In the data rows, the value 500 means zero.
Here are some numbered points:
array([631, 544, 337, 417, 404, 630, 456, 307, 685, 591, 590, 377, 357, 547, 602, 678, 418]) 0
array([359, 453, 518, 462, 449, 448, 456, 353, 322, 591, 409, 468, 357, 456, 420, 360, 554]) 1
array([313, 317, 518, 371, 358, 403, 320, 398, 458, 455, 409, 649, 357, 501, 647, 406, 418]) 2
array([677, 589, 473, 643, 676, 630, 638, 580, 640, 500, 681, 604, 674, 637, 647, 678, 645]) 3
array([540, 362, 518, 553, 540, 312, 320, 534, 549, 364, 636, 422, 402, 547, 330, 451, 645]) 4
array([313, 408, 518, 417, 540, 494, 366, 398, 413, 545, 363, 377, 493, 365, 602, 451, 372]) 5
array([586, 634, 609, 326, 494, 630, 683, 534, 640, 455, 590, 468, 357, 456, 420, 587, 599]) 6
array([540, 498, 518, 371, 540, 312, 502, 489, 458, 591, 681, 377, 538, 683, 375, 633, 418]) 7
array([540, 408, 700, 507, 540, 358, 547, 670, 685, 500, 681, 558, 629, 365, 602, 587, 508]) 8
array([586, 453, 428, 462, 494, 494, 411, 534, 594, 545, 590, 604, 493, 456, 420, 406, 418]) 9
array([495, 634, 337, 417, 540, 630, 366, 580, 549, 500, 499, 649, 402, 683, 693, 678, 418]) 10
array([359, 544, 655, 689, 449, 539, 456, 307, 640, 455, 636, 377, 357, 501, 557, 542, 372]) 11
array([313, 453, 700, 689, 585, 358, 320, 443, 322, 636, 454, 694, 674, 365, 466, 315, 690]) 12
array([540, 317, 518, 598, 358, 358, 366, 489, 413, 318, 681, 331, 311, 456, 420, 542, 372]) 13
array([631, 453, 564, 643, 540, 494, 592, 625, 640, 500, 681, 513, 629, 501, 511, 587, 645]) 14
New points follow, each followed by the numbers of its three nearest points above, looking only along the 5 directions in which the numbered points spread most, smallest number first.
array([540, 498, 337, 462, 494, 312, 456, 670, 594, 500, 499, 422, 357, 592, 466, 497, 554]) 4 7 9
array([540, 589, 564, 462, 494, 630, 683, 580, 594, 364, 363, 649, 583, 365, 511, 497, 418]) 6 9 14
array([450, 680, 609, 598, 631, 403, 502, 534, 367, 364, 318, 558, 402, 637, 375, 587, 327]) 5 7 9
array([677, 362, 473, 326, 404, 494, 683, 443, 685, 364, 636, 377, 311, 547, 375, 542, 554]) 0 6 7
array([404, 317, 473, 326, 358, 539, 683, 443, 322, 318, 409, 377, 311, 547, 420, 360, 372]) 1 5 7
array([450, 498, 428, 598, 494, 494, 592, 625, 594, 455, 363, 468, 402, 592, 420, 587, 645]) 6 7 9
array([495, 362, 564, 643, 676, 358, 411, 489, 322, 545, 545, 558, 629, 320, 693, 406, 372]) 8 9 12
array([631, 589, 428, 371, 631, 630, 638, 625, 685, 364, 409, 331, 447, 410, 557, 633, 463]) 0 6 9
array([540, 589, 473, 371, 540, 585, 456, 625, 413, 500, 363, 558, 674, 637, 647, 542, 645]) 3 9 10
array([677, 453, 428, 371, 404, 675, 502, 625, 413, 500, 545, 331, 538, 501, 375, 678, 645]) 6 7 9
array([631, 589, 518, 643, 631, 630, 638, 489, 549, 682, 681, 468, 447, 501, 511, 678, 554]) 3 6 14
array([631, 680, 428, 598, 631, 448, 592, 580, 640, 545, 636, 694, 674, 456, 647, 542, 690]) 3 8 14
array([677, 544, 337, 598, 585, 358, 411, 534, 322, 636, 545, 513, 629, 547, 375, 497, 372]) 4 7 9
array([359, 317, 609, 507, 676, 448, 411, 489, 458, 636, 363, 377, 493, 410, 557, 315, 599]) 1 5 12
array([359, 317, 382, 326, 585, 539, 638, 580, 640, 545, 681, 331, 447, 592, 466, 360, 554]) 6 7 9
array([631, 589, 609, 462, 585, 630, 592, 353, 549, 636, 681, 649, 538, 501, 375, 315, 327]) 6 7 9
array([677, 498, 700, 689, 585, 675, 683, 625, 685, 682, 681, 604, 629, 547, 693, 633, 599]) 3 8 14
array([450, 317, 609, 689, 631, 630, 638, 489, 322, 545, 454, 377, 538, 592, 420, 678, 554]) 8 9 14
array([540, 408, 382, 507, 449, 539, 592, 580, 367, 364, 590, 558, 402, 637, 375, 542, 463]) 4 7 9
array([359, 634, 337, 326, 449, 539, 638, 670, 503, 318, 454, 468, 311, 637, 557, 633, 463]) 0 9 10
array([677, 680, 382, 371, 358, 539, 592, 670, 549, 364, 454, 468, 357, 592, 330, 542, 463]) 6 7 9
array([450, 589, 428, 689, 631, 403, 366, 353, 322, 455, 499, 558, 629, 592, 466, 315, 508]) 1 5 9
